Some points, one per row:
[  3  36  21   0 -24  -9  -5  27 -35 -24   9 -24 -10  -3  24   8   6  21
  58  22  11  14 -76  10  37 -17  15  -2  22  39]
[-22  -8 -22 -11  29  -4 -26  -5   8  -9  -2   7  22   6 -13   3 -16   1
 -39 -16  27  -7   4 -16 -34  -6   2   6  34  -1]
[ 13   9 -16  11  -6   2  -2   7 -17 -20   4  -4   7  -6  -1  -1  15  23
  20  19   5   5 -21   2  11 -22  14 -21 -20  25]
[ 19   8  -5  29  44  45 -31   5   0 -26   5  36 -19 -55  -8  62 -17 -29
 -33  44  20 -15  -6 -18  42  22  11 -42 -12 -54]
[ 11  22 -20  15  -4  17 -13  25  -8 -19   8   7  24  14   2 -16  22  12
  31  23   8  13 -12   8  19 -33   8 -15 -12  37]
[  0  18  38  36 -51 -10  10  22   5  10 -11  -9 -13  -2  15 -39  26  -9
  52  11 -50  37 -45  -3 -21  17 -17  18  -9  20]
[ -8 -10   9 -32  39  26 -19 -11  11   6  -2  -5 -14   5  -4  41 -44 -10
 -40   4  34 -47  24  11  40  22 -10   2  16 -52]
[-12 -34 -19 -18  14 -24  19 -40  -3  14  -9   6  12 -23 -27  -3 -11   2
 -46 -45   7  -8  23 -20 -63  -1  19  -1   1  -8]
[ -5  29 -10  30   9   0 -37  35   3 -50  25  28 -18  10  36  25  13  -5
  15  35   0  38 -27 -14  36 -15 -16 -13  43  20]
[  7 -17 -17  -4   5 -17  22 -24 -11  -1   2   8   0 -22 -10  10   3   5
 -17 -15   0  -2  14  -9 -21  -8  20 -13 -11   2]
[  0 -13 -44  13  27   1 -14  -9 -17 -16   4  19  40 -32 -31   0   5  13
 -27  -6  31   0 -11 -24 -44 -25  36 -23  -2  14]
[-22  13  44 -83 -44 -20  22   0  -9  32  -7 -82   1  95  24 -44 -26  46
  57 -30  16 -33  -7  61  33 -11 -22  66  34  40]
[-18 -15  34 -57 -19  -8  19 -18  10  42 -16 -51   0  45   0 -27 -29  15
   4 -32   2 -34  18  33  -2  17 -22  42  11 -10]
[-28 -60 -29 -36  22 -53  37 -61  14  20  -6  17  -4 -15 -21   8 -17   1
 -83 -73  -4  -4  64 -32 -89  10  10  10  32 -24]
[  8  15   3  49   2  12 -19  18   1 -13  -1  22  -5 -39  -2  10  12 -19
   2  28 -11  20 -35 -24  -9  11   5 -19  -9  -5]
[ 22  17  13   2   5  28  -1  18  -8 -10  12   5 -27   3  17  37  -4 -10
  19  36   4 -13   4  19  81   5  -3 -18 -18 -19]
[-21  16  32  -7 -12   0 -20  10  -2  11 -13 -29   7   3   1 -16 -16   7
  17  -4  12  -5 -53  -1 -15  13  -6  29  32  12]
[ 24 -18  -2  22 -14   2  35 -16   5  20  -3  18  -9 -21 -13 -11  21 -16
   0  -3 -38   8  37  -3 -10  13   5 -13 -54 -19]
[-18 -17  32 -68  -8  -3  20 -19  22  48 -10 -43 -13  66   3 -18 -37   6
 -11 -36   5 -44  55  42  19  20 -34  51  13 -26]
[ 17  43   2  47   1  23 -36  44 -16 -42  15  15  -8 -21  20  21  17  -7
  39  58   7  25 -62  -6  47 -13   6 -28   2  21]
[-21 -37  10 -66  30  -6  20 -45  11  37  -7 -16 -20  12 -14  26 -51  -3
 -60 -39  23 -58  62  11   1  30  -4  17  15 -51]
[ 10  -1 -41  -4  11  -7  -1  -8 -20 -21   7   4  26  -9 -15   0  10  25
  -1  -1  26   0  -3  -2  -9 -37  29 -21  -7  33]
[-23 -18   4  27   6 -19  -4 -11  23   5 -10  28 -10 -31  -6   1  -1 -32
 -44 -24 -28  26   3 -42 -72  31 -10   8  24 -24]
[ 25  24   2  21 -16  13   3  26  -7 -20  16   6 -17  11  22   7  21   2
  45  41 -13  14  -9  15  62 -13  -4 -17 -24  14]
[ 19  43 -20  16 -20  15 -18  46 -14 -34  18  -6  21  42  26 -20  35  27
  71  47   9  24 -27  24  58 -53  -2 -14 -11  65]
[-34  10  36 -39 -18 -17 -11  13  13  11  -4 -38 -11  63  31 -13 -22  11
  19 -14   2  -5 -15  21  13  10 -37  48  55  10]
[ 17  26   7   5  14  42 -28  26  -8 -12   6  -6  -1   2   3  23 -10  -1
  19  44  27 -24 -20  19  70  -5   2 -16 -15 -10]
[  3  -7 -33  17  10  -2  -4  -2   2 -14   2  22  21 -10  -9  -6  14   0
 -15  -1   3  15  10 -17 -26 -19  10 -17  -6  11]
[-25  39  71 -38 -14  27 -38  34   5  23 -14 -68  -8  52  24 -14 -43   6
  42  18  30 -38 -56  40  51  27 -35  52  42  -2]
[ -9   8   4   2 -28 -29   9   4 -22  -6  -2 -15  14  -6   2 -26  15  22
  32 -13  -7  23 -47  -7 -35 -18  16   7  14  46]
[ 16 -16   9   7  20  28   9 -11  14  16  -2  19 -27 -19  -7  31 -13 -31
 -33  12 -11 -24  46   2  32  32  -9 -14 -33 -63]
[ 31   7 -31  31  43  35 -19   1 -31 -36  12  34  -1 -70 -21  59  -3  -6
 -23  42  35 -18 -20 -17  38 -11  45 -65 -33 -19]
[ 13 -12   5 -18  24  19   8 -17 -12   7   0  -2 -16 -24 -12  41 -24  -4
 -24   6  21 -37  15   8  35  14  15 -19 -19 -41]
[-27 -34  -5  -8  22  -9  -3 -33  23  30 -23   9  17 -19 -32 -10 -18 -17
 -64 -43   1 -12  25 -28 -84  26   1  19  13 -35]
[ 20   1 -19  23   1 -10  13   4  -4 -32  22  34 -29 -16  17  35  19  -3
   1  19 -16  27  16 -11  33 -10   3 -34  -8   1]
[ 20  41  32  36 -52   2   8  45  -1 -16  15  -3 -30  29  48 -18  40  -3
  87  42 -48  42 -32  21  65  -4 -27   1 -16  36]
[-12   2   8  -1  -5  -4  -6   9  22   4   2   2  -8  33  18  -8   2 -10
   0  -1 -16  11  18   3   6   7 -28  19  17  -6]
[-30 -34 -36 -17  53 -17 -19 -29  18 -12   1  27   7 -13 -16  29 -27  -7
 -87 -33  26 -10  36 -35 -55   4   3  -3  47 -27]
[  2   1   3   7 -37 -18  19   9   5  10   5  -7   5  38  17 -43  30   7
  43 -10 -36  27  11  17  -5 -12 -17  18 -14  32]
[ 10  13  -3  15   8  10  -3  12  -6 -23  16  20 -30 -13  17  38   6  -9
  10  30  -6   7  -3  -5  46   2   3 -30  -3  -8]
[ -2 -12 -12 -13   0 -24  20  -8   1  -5  16   8 -18  16  13  16   1   5
 -11 -15  -5   7  32   1  11  -9  -3  -6  14   3]
[-14  15  34  14 -17   4 -15  21  19   9  -7 -11 -10  19  16 -11  -1 -12
  17  12 -18  10 -24   1   0  23 -27  23  11  -3]
[-20 -28  39 -61 -16 -10  28 -26  32  58 -16 -41 -16  62   5 -24 -33  -3
 -14 -46 -13 -37  59  35   0  33 -38  57   6 -35]
[ 33  16  17  21   2  39   2  18  -3   8   1  10 -20 -23   1  19   8 -21
  19  38 -10 -12   8  13  58  18  -1 -19 -50 -38]
[  8 -15 -39 -17  35   1  -3 -21 -28 -23   6   9  14 -33 -21  31 -10  19
 -32  -2  43 -23  -1  -9   0 -22  41 -33   0   1]
[-44  -5  35 -39 -13 -18 -11   1  33  28 -15 -32  -4  64  19 -29 -23  -3
  -9 -36  -6  -6  11  11 -28  23 -47  63  53  -5]
[  9  27  26  14   1  30 -21  26  -1  -1  -3  -7  -9  -4   3  11  -9 -11
  20  34   8 -10 -32  11  39  13  -5  -6  -8 -10]
[-15 -11  14 -45  -8 -15  18 -15  -1  24  -8 -29  -3  25  -2  -9 -21  12
  -5 -31  11 -23  11  17  -7   3  -5  27  15   0]
[-33 -17  26 -47   4 -18   2 -24  14  27 -13 -31  -6  25   0  -8 -39   6
 -28 -34  12 -29  11   5 -25  26 -18  44  42 -15]
[ 25  11 -27  28  14  32 -16  18  -4 -15  12  25  16 -12 -11  10  17  -7
   6  35   8   4   6   1  33 -16  10 -30 -32  -1]
[ 13 -13 -10  21  32  39 -17   5  28   6  -2  35 -14 -12 -13  32  -6 -36
 -44  18  -4  -7  50  -7  26  25 -12 -22 -28 -62]
[ -1  -3 -14   1 -10 -16  15  -5 -12  -2   0  -3  19  -3  -8 -19  13  15
  10 -13   1  10  -8  -3 -28 -18  14  -2  -3  28]
[-17 -33  -9   6   7 -17  12 -24  33  23 -15  18   3   2 -12 -18   2 -18
 -49 -36 -25   9  48 -22 -65  20 -19  18   4 -25]
[ 24 -13 -37  38  21  -3  12 -16 -16 -25   8  45  -1 -68 -21  27  19  -9
 -28   8  -6  16   7 -31 -23  -9  35 -49 -29  -7]
[ 21 -29 -30  15  18  -4  25 -23   4  -6  13  45 -22 -33  -9  32  10 -16
 -39  -6 -21   7  58 -17   2   5  11 -33 -28 -32]
[-32 -21  52 -39 -26 -15  15 -19  23  56 -28 -43  -5  27  -7 -39 -29  -5
  -7 -46 -17 -20   6  14 -47  42 -31  58  18 -24]
[ 29  18   8  28  27  63 -28  27  15  -2   6  19 -17  -9   1  39  -8 -34
  -4  57   8 -25  19  14  82  19 -12 -28 -38 -52]
[-24 -29 -49 -26   7 -25   1 -25   1  16 -11  -7  69  20 -35 -54   7  27
 -30 -52  23  -3  24  -9 -91 -38  17  19  13  38]
[ -9 -29  26 -38   0  -1  25 -31  22  56 -25 -24  -5   6 -21 -17 -23 -12
 -33 -39  -8 -37  49  14 -33  37 -18  33 -21 -47]
[  4   0  32 -17  -1  20   6  -2   8  34 -13 -19 -13   1  -5   1 -18 -14
  -2   0   0 -32  15  17  19  30 -13  18 -22 -41]
[-17 -21  16 -60   1   2  12 -21  12  46 -13 -40  16  49 -11 -20 -32   8
 -14 -38  19 -44  41  34  -2  10 -14  41   1 -16]
[  7 -31  15 -48  13   7  32 -28  19  31   3  -3 -41  26   3  34 -34 -12
 -35 -16  -2 -41  84  27  53  29 -22   9 -12 -63]
[-26   4  74 -33 -39   1   6   6  23  49 -24 -54 -19  48  16 -34 -26  -5
  29 -16 -21 -17 -10  32   5  46 -48  62  17 -19]
[  7 -29  20 -18 -20 -11  48 -29  17  38 -12 -11 -20   6  -8 -13  -4  -9
  -7 -26 -33 -14  51  12 -11  28 -11  17 -35 -27]
[-40  -4  27 -44 -22 -38   4  -8  10  21 -10 -40   1  49  14 -35 -17  17
   7 -44  -2   0 -13   8 -40   7 -24  53  53  21]
[ 17  34  21   4  10  52 -31  41  -7 -11  12 -10  -5  16  14  24 -13  -6
  36  55  29 -22 -24  29 100   4  -6 -10 -13 -14]
[  7  26  18  26 -28 -16   3  17 -28 -30   8  -3 -23 -27  23   9  18  12
  50  21 -15  31 -71 -10  14  -7  13 -13  12  31]
[  7   5  -9  31  10   9  -5   9  13 -11   8  36 -10 -10   9   8  14 -23
 -13  23 -18  17  16 -20   4  11  -4 -13  -4  -6]
[ 17   3  -5   5  26  27  -9   5  -3 -14  10  16 -20 -16   1  45 -11 -13
 -15  28  15 -19  13   5  56   6   4 -25 -12 -33]
[ -5   0  14 -11 -31 -27  23  -9 -14   5  -6 -23  -2   1   5 -20   7  19
  28 -18 -13  10 -26   3 -21  -5   6  14   6  27]
[-10 -14 -13  18   7 -22   7 -16   7  20 -13  10  23 -19 -27 -19   7 -10
 -39 -28  -2   8   7 -27 -84  -6  13   3  -8  14]
[-16 -11  14 -75   3   6   2 -13   8  35 -12 -54  17  67  -3 -20 -39  26
  -6 -30  39 -54  32  45  21  -7 -17  41  15  -3]
[ -7 -31   5  -8  37  -1  10 -31  16   8  -4  23 -38 -37  -8  54 -32 -28
 -68 -12   0 -23  35 -22  -6  40  -3 -12   8 -68]
[ 22  -5   9 -23  23  28   5  -7 -12   2   8  -6 -29  -6   1  49 -28  -1
  -9  23  24 -46  24  26  80  10   4 -22 -25 -42]
[ 11  -7 -38  43  32  15 -20  -7 -11 -17  -3  36  33 -66 -38  10  11 -11
 -35  11  17   9 -16 -36 -49  -8  37 -39 -23  -5]
[-19 -19 -30 -27 -14 -45  18 -26 -15   8  -8 -20  49  10 -22 -52  13  38
  -3 -55  12   9  -4  -8 -89 -38  24  18  16  57]
[  2  40  37  59 -35   3 -16  52  19 -26  13  19 -48  12  55   4  29 -32
  50  46 -57  56 -36  -9  42  22 -42   1  13   8]
[ 13  13  16  11 -23   3  12   7  -6   6  -1 -10  -3  -2   3 -18  12  -1
  32  11 -20  10 -14   7   8   0   0   0 -19  11]
[ 26   6  -7  59 -10   5  10   2 -10 -15  -1  31 -11 -62 -11   8  31 -17
   9  20 -29  31 -25 -27 -17   6  20 -35 -37  -1]
Then 24 other points, each followed by its number:
[-18   6   5 -87 -20  -9   2   9  14  23   0 -72  28 122  21 -47 -21  45
  33 -24  31 -38  37  66  40 -31 -37  59  26  40] 0
[-25   5  34  -9 -12  -9 -14  -2  -1  15 -19 -34  14   0  -5 -25 -20   4
   8 -18   4 -11 -48  -3 -43  22  -4  33  37   5] 1
[-21  -8   3 -53   4  -8  -4  -7   5  14  -4 -35  12  49   2 -12 -26  27
  -7 -27  34 -32  14  20   5 -13 -10  33  31  15] 2
[ 21  -8 -11 -36  47  46  -7 -18 -18  12  -1 -10  13 -16 -35  40 -40   8
 -35  14  63 -69  27  28  55  -2  24 -26 -33 -44] 3
[-14 -20   4 -16  54  30 -28 -21  14  13 -15   7  -2 -30 -29  41 -48 -22
 -73  -5  38 -48  17 -12  -9  35   0  -5  10 -67] 4
[ 17  26  15  32 -30   7   3  27 -11  -8   2  -4  -5 -12  12 -12  27  -1
  53  29 -21  26 -48   3  17  -7   5 -10 -20  27] 5
[ -2  24  -2  32 -21   1 -21  42  12 -24  13  15  -5  33  27 -12  31  -2
  36  22 -24  49 -15   0  24 -15 -22   1  14  29] 6
[-28 -22  15   0 -15 -37  17 -21  26  21 -13   7  -9   2   1 -26   1 -13
 -25 -42 -38  23  15 -24 -77  28 -19  32  26  -8] 7
[-22 -27 -22 -19   9 -42  13 -30  -3  -7   3  11  -1  -5  -4   4  -5   9
 -37 -44   1  10  15 -21 -53  -8  10   3  40   9] 8
[ -3 -16   4 -10  10  10   3 -18  11  31 -17  -3  12 -11 -28 -12 -16 -11
 -30 -17   3 -21  24   0 -38  20   0  11 -13 -25] 9
[-30 -12  10  -2   1 -31   2 -22   2   4 -13  -2   2 -21  -4  -6 -10  -2
 -28 -30  -4   9 -25 -31 -70  18   5  19  37   7] 10
[  6  34  -3  59 -18 -19 -16  34 -17 -60  17  26 -24 -42  37  20  37  -2
  36  38 -30  61 -73 -36  -1  -6   3 -29  30  31] 11
[ -2  21  54  22  -2  39 -27  23  11  21 -19 -17 -17 -19   0   5 -22 -28
   8  31  -2 -19 -41   2  19  47 -20  12  -7 -37] 12
[  2 -31  17 -40  22  23  21 -33  10  46 -20 -16  -5  -8 -30  14 -39 -14
 -45 -22  19 -57  50  16   5  34   1   8 -30 -60] 13
[ 13  29 -13  37  -6  -2 -14  33 -17 -45  24  25 -13  -8  29  20  29  -1
  35  35  -8  39 -34  -8  42 -26   7 -28  10  33] 14
[ 24  31 -20  40 -36   0  -2  29 -28 -23   5  -3  36  -6  -2 -43  51  24
  71  26 -10  41 -53   2  -5 -45  24 -18 -34  72] 15
[ -7   4  13  -5 -64 -44  35   0  -4  11  -3 -26   9  37  16 -64  33  24
  59 -32 -43  39 -16  12 -39 -19  -9  34   1  62] 16
[ 14  23 -15  53   0  21 -26  30 -11 -25   5  25  18 -32  -3  -4  26 -10
  20  33  -4  26 -40 -17  -1 -12  14 -27 -14  16] 17
[ 15  29   1  36 -26  -2  -3  32 -10 -30  17  11 -17   1  30   1  31   2
  49  34 -25  36 -33   0  37 -18  -3 -17  -7  34] 18
[  4  -6 -38  12  43   9 -19 -10 -34 -29   1  25  22 -71 -30  40  -9   3
 -38   4  45 -10 -34 -32 -22 -18  53 -44   4  -2] 19
[ 22  13  -1  16  14  29  -9  13  -7 -17  10  16 -18 -16   7  35   0 -12
   5  35   4  -6   1   6  60   1   5 -27 -19 -21] 20
[ 11  -8 -62  27  25  -2 -13  -8 -28 -32   7  26  49 -46 -33  -2  23  21
 -18   0  30  14 -22 -28 -45 -41  49 -40 -13  34] 21
[ -8  19   1   1   6  15 -33  17  -9 -10  -6 -18  27   0  -7 -13  -5  14
  13  12  28  -7 -47   2  -7 -13   8   4  15  20] 22
[  6  23  -6  21 -34 -22   5  21 -20 -23  15  -5   6  13  21 -27  36  20
  58  11 -18  41 -40   2   3 -32   5  -6   3  59] 23
Which of these numbered points is nearest to each point below, ignoring the 3 directions in which the first points spread most? Its number follows each.
[ 10  12 -29  37   7 -15   1   2 -27 -43  16  37 -11 -55   3  28  26   0
   5  21  -4  34 -36 -33  -9 -17  36 -44   1  21] > 8
[-17 -20  38 -67   4   8  13 -26   9  54 -21 -52  -2  35 -16 -11 -52   5
 -21 -33  25 -63  28  33   3  30 -14  43   4 -38] > 13
[-43 -25   2 -27 -30 -64  23 -27  16  20 -14 -17  11  35   7 -49   6  20
  -9 -66 -30  27   6 -14 -96  -2 -16  49  49  33] > 18
[ -9 -10 -32 -22   9  -6  -1 -11  -9   4  -3 -10  41   9 -20 -25  -2  25
 -11 -20  28 -12   8   1 -35 -29  19   3   4  25] > 21
[-19  -1  15 -47  19  13 -16  -6   4  18 -14 -32  11  22 -12   4 -43  11
 -19 -10  42 -49  -4  20   8   9  -3  24  22 -17] > 22
[ 29  29   2  22  -3  23  -7  29 -13 -29  21  11 -22   1  25  29  15  -3
  40  50  -4   9 -12  14  85 -12   0 -29 -21   4] > 23
[  0   9  11  28  12   1 -10  11   6 -25   7  22 -40 -36  23  47  -1 -27
 -18  26 -15  13 -16 -24  15  27 -11 -20  20 -32] > 11
[-10  29  43  -4 -19  22 -28  35  14  10  -6 -32  -6  38  24 -12 -12  -5
  40  27   1  -8 -33  24  45  19 -33  30  15  -2] > 17
[  2 -42 -53 -20  21 -30  31 -47 -12  -2   4  20  18 -21 -27   5   5  16
 -48 -42  10  -6  48 -17 -48 -26  32 -21  -9   4] > 23
[-13  25 -13  43 -31 -23 -21  38   6 -28   6  16  14  16  19 -34  44   6
  38   2 -28  71 -46 -22 -38 -26  -8  10  31  56] > 6
[ -8  36  45  -1 -27  11 -22  46  22  -5  12 -17 -33  69  54  -3  -1 -10
  52  33 -23  15 -10  30  75  13 -54  30  28   3] > 6
[ 10 -10 -53  62  20   0 -15   4   8 -31   7  64  14 -47 -17  13  37 -22
 -34   6 -19  51  13 -47 -45 -15  19 -43 -16  -2] > 6
[ -3  19  16 -50 -27   4   0  23  -3  15   8 -55  17  93  23 -38  -6  35
  57   2  18 -22   7  59  59 -29 -22  36   6  42] > 0
[-23 -14  13 -29  10 -25   7 -18   5   1   0  -7 -29   7  14  27 -26  -1
 -28 -23   3  -8   5  -6  -3  17  -9  15  43 -17] > 8
[ -1  13  23   8  -9 -10   5  11   3 -18  14   6 -47   7  34  31   0  -9
  14  18 -21  14 -12   0  43  14 -17   0  20  -8] > 11
[ 15  22  17  -3 -20   5   2  21  -5 -16  15 -10 -29  31  33  12   6   9
  45  28 -10   3  -7  26  75  -5 -15  -4  -2  12] > 23
[-15 -19 -25 -11  23 -30   4 -23  -3 -17   8  15  -4 -12  -2  23  -8   4
 -42 -26  12   7  12 -23 -35 -11  11  -7  31   5] > 8
[ 17   9  28   6 -26  13  19  16  17  18   4  -5 -28  32  21  -8  10 -18
  31  16 -34   3  27  27  51  16 -29  11 -31 -14] > 16
[ 16  24  39  42   1  41 -21  36  27  -1   8  22 -49  -3  29  34  -4 -51
   8  51 -30   7   7   3  72  43 -39  -9 -19 -52] > 7
[  3 -23   5   3  31   9  11 -32   4  10  -7  24 -28 -58 -20  46 -28 -32
 -59  -1   3 -23  22 -24 -12  42  13 -18  -6 -61] > 10
[  0 -27  16  -8   6   1  30 -28   4  26 -14   2 -14 -31 -18   9 -14 -12
 -28 -21  -8 -21  22  -5 -20  29   6   0 -23 -37] > 5
[-25 -36 -24 -30  33 -16  -1 -39   5  16 -14   1  25 -13 -33   0 -27   4
 -68 -48  29 -24  26 -19 -70   2  15  10  23 -17] > 22
[ 21   3  11   5  33  60 -22   2  14  21  -9   2   3 -12 -24  22 -24 -26
 -23  32  23 -44  27  17  47  29  -4 -13 -46 -60] > 9
[ 17  -6  15  -3  13  27   0  -2  11   4   5  12 -39   1  12  39 -14 -23
 -12  24  -9 -23  37  15  68  29 -16 -11 -22 -53] > 18
[-21 -20 -14 -14  20 -17  -1 -14  18   1   1  11  -3   6   3  11 -12 -11
 -48 -23   1  -2  34 -16 -33   8 -13   9  30 -19] > 14
[  9  19 -17  60  -2 -15 -10  11 -19 -43   9  38  -9 -61   8  15  31  -6
   9  26 -17  48 -57 -44 -24  -6  25 -35   9  27] > 10
[ 10   0 -68   6  -2 -25   5 -11 -42 -35   9   6  62 -20 -28 -30  35  48
  16 -14  29  24 -27 -13 -57 -71  55 -30 -10  81] > 3
[ 16   2 -16  34   9  13  -4   8   1 -16  10  33  -9 -25   1  19  14 -20
  -6  20 -13  16   7 -14  13  -1   6 -27 -18 -11] > 18
[ 12  26  25   8 -23  20  -2  32  11   2   8  -5 -22  37  29  -3  10 -12
  41  31 -23   8   2  26  65   8 -29  10  -8  -2] > 18
[ 39  11  -8  16  -3  42   3  14  -4   8   4   3  11   3 -11  -7  16  -4
  28  35  -1 -15  23  26  55  -9   8 -22 -67  -9] > 15
[-19  17  15 -39  -6  -1 -21  19   0  -3   5 -35   2  58  24  -4 -19  21
  23   3  24 -13 -16  26  37 -11 -20  29  43  20] > 2
[  3  16 -30  52  -2 -27  -9  23  -9 -61  27  44 -20 -26  30  26  39  -4
   9  22 -26  61 -31 -38  -8 -21   3 -34  31  31] > 11
[ 25 -12 -37  37  11 -14  22 -11 -12 -31  18  54 -22 -50   1  38  26  -8
 -21   9 -21  30  24 -28   5 -11  22 -50 -20  -5] > 18
[ 21 -10 -26  29  46  24  -6  -3   5 -32  18  57 -34 -47   2  75  -3 -32
 -47  35   2  -3  34 -22  48  13   9 -53 -18 -53] > 14
[ 33  16   3  38  21  51 -14  17  -7 -11   4  24 -15 -45 -10  42   0 -27
   0  52   4 -14  -8  -1  58  17  12 -40 -46 -42] > 9
[ -7   7  33  -7  -8   1  -3   3   2   7  -5 -17 -21   0  11   9 -18  -5
   9   3  -3  -7 -22   5  15  23 -13  12  14 -12] > 10
[ 31  33   8  32  -6  46 -20  35  -6 -10   5   7   0  -2   8   6  16 -12
  42  55  -3   1 -19  17  65  -2  -1 -20 -41  -3] > 9
[-21 -29   7   9  10  -8   1 -22  43  22 -16  15 -11  -9 -10  -5 -13 -32
 -55 -27 -28   2  39 -24 -60  43 -29  19   6 -45] > 7
[ -4 -15  11 -21  15  10   1 -20  -2  23 -17 -19   9 -21 -26   3 -27   1
 -24 -14  21 -34   0   2 -19  17  10   4 -12 -24] > 13
[ 12 -11  28  -8  37  39  -5 -10  21  15  -6   6 -47 -31  -2  63 -41 -39
 -51  20   4 -46  37   2  50  56 -19 -14 -16 -95] > 10
[ 26 -20 -30  41  28  12  10 -21  -4 -13   3  51 -10 -74 -24  37  12 -23
 -42  11 -11   6  22 -31 -15  11  29 -52 -41 -36] > 5
[-13 -15   3 -27  15  -2   1 -17   2  13  -6 -12   2   2 -10   8 -24   2
 -25 -21  17 -23  12   3 -11  10   2  11  13 -16] > 20
[  7  26  14  23   6  18 -27  26  -1 -28  11  10 -26 -14  20  29  -4  -8
  17  40   2   8 -34   0  46  10 -11 -15  12  -5] > 10
[ 19  26  15  13 -18   6   9  14 -18 -19  15  -3 -28 -11  22  18  15  -1
  49  34 -13  12 -30  11  57   0   6 -20 -18   8] > 23
[-14   7  28 -44 -32 -26  15  13  12   5  15 -33 -31  86  51  -7  -4  23
  41  -8 -14   3  19  37  58  -6 -43  37  38  24] > 14
[ 14  17 -18  51  17  31 -35  25   1 -24   5  31  15 -33  -8  10  18 -17
  -1  39   2  17 -22 -18   6  -5   9 -32 -18  -3] > 17
[ -4 -28   0 -40  19 -12  23 -39 -17  16  -9 -12  -9 -26 -21  29 -33   7
 -40 -29  27 -38  15  -2  -9   7  22  -5   2 -27] > 19
[-20 -20  25 -38  18  -3   5 -32  -5  32 -22 -25   0 -28 -27   8 -39  -1
 -39 -36  26 -41  -8  -3 -39  30  12  20  14 -36] > 1
[-31 -14 -32 -36  -6 -40  -1 -17  -8   1  -7 -23  53  34 -12 -49   1  41
 -10 -53  25   5  -7  -3 -76 -44  13  28  43  55] > 2
[-30   2   9 -75  -6 -14  -8   1   2  12  -4 -57  18  84  17 -23 -30  41
  13 -28  44 -34   4  40  22 -27 -19  46  50  30] > 2
[-28 -32  -1   8   2 -39  15 -31  21  16 -10  21  -4 -21 -10 -11   1 -18
 -49 -49 -30  23  22 -37 -94  23  -5  17  25 -13] > 7
[  5  28  50  35  -6  40 -27  43  37   5   2  13 -48  13  34  25  -7 -52
  16  47 -34   8   2   8  70  49 -51   8  -6 -52] > 7
[  2  13  31  33   3  29 -22  26  31   6   0  16 -34   2  18  18  -1 -46
  -1  30 -26   8   5  -4  38  42 -37   0  -6 -44] > 7
[ 21  -4  13  30  30  44  -7   7  33   5   3  44 -48 -23   6  54 -12 -55
 -38  38 -22 -12  50  -5  59  47 -25 -23 -32 -83] > 7
[  2  -8  31  -2  22  44 -14  -4  29  36 -15  -2 -16  -6 -16  20 -32 -35
 -35  12   2 -41  31   9  24  52 -21   8 -26 -73] > 9
[ -6 -13  28 -40  37  36 -12 -21  15  32 -15 -16 -15  -4 -15  30 -57 -20
 -50  -5  29 -64  30  15  29  49 -10  16   4 -70] > 4
[ -5 -31 -19  19  16  -8  11 -32   4  19 -17  25  21 -51 -41 -11   3 -15
 -51 -30  -9   4  17 -33 -89  14  22  -8 -18 -18] > 9
[  4 -36 -46 -28  41  -7  12 -42 -18  -2  -1   8  23 -32 -37  22 -18  16
 -57 -26  41 -34  33 -10 -30 -19  40 -27 -10 -13] > 21
[-19  14   8 -45 -25 -24   0   6 -15  -1  -1 -51  23  57  16 -33  -4  47
  41 -18  24  -6 -30  28   3 -33  -4  36  35  57] > 2
[ 18  28  -1  49 -13  11 -12  34  -2 -28  14  24 -11  -6  23   1  31 -12
  36  39 -26  36 -22  -6  30  -9  -5 -19 -13  17] > 18
[ 23   1  27  30   7  44   3  17  32  15   3  37 -47  -6  14  36  -1 -58
  -8  37 -40   0  51   4  69  50 -32 -11 -38 -77] > 7
[ -8   8  21 -40  20  18 -20   3  -5   1   4 -30 -15  22  11  33 -43  10
  -5  10  41 -41  -7  27  59  10  -7   3  24 -21] > 19
[-18   7 -25 -20 -18 -26  -8   7  -7  -8   3 -21  49  45   0 -51  19  37
  26 -25  16  19 -14  10 -40 -47   2  25  28  70] > 2
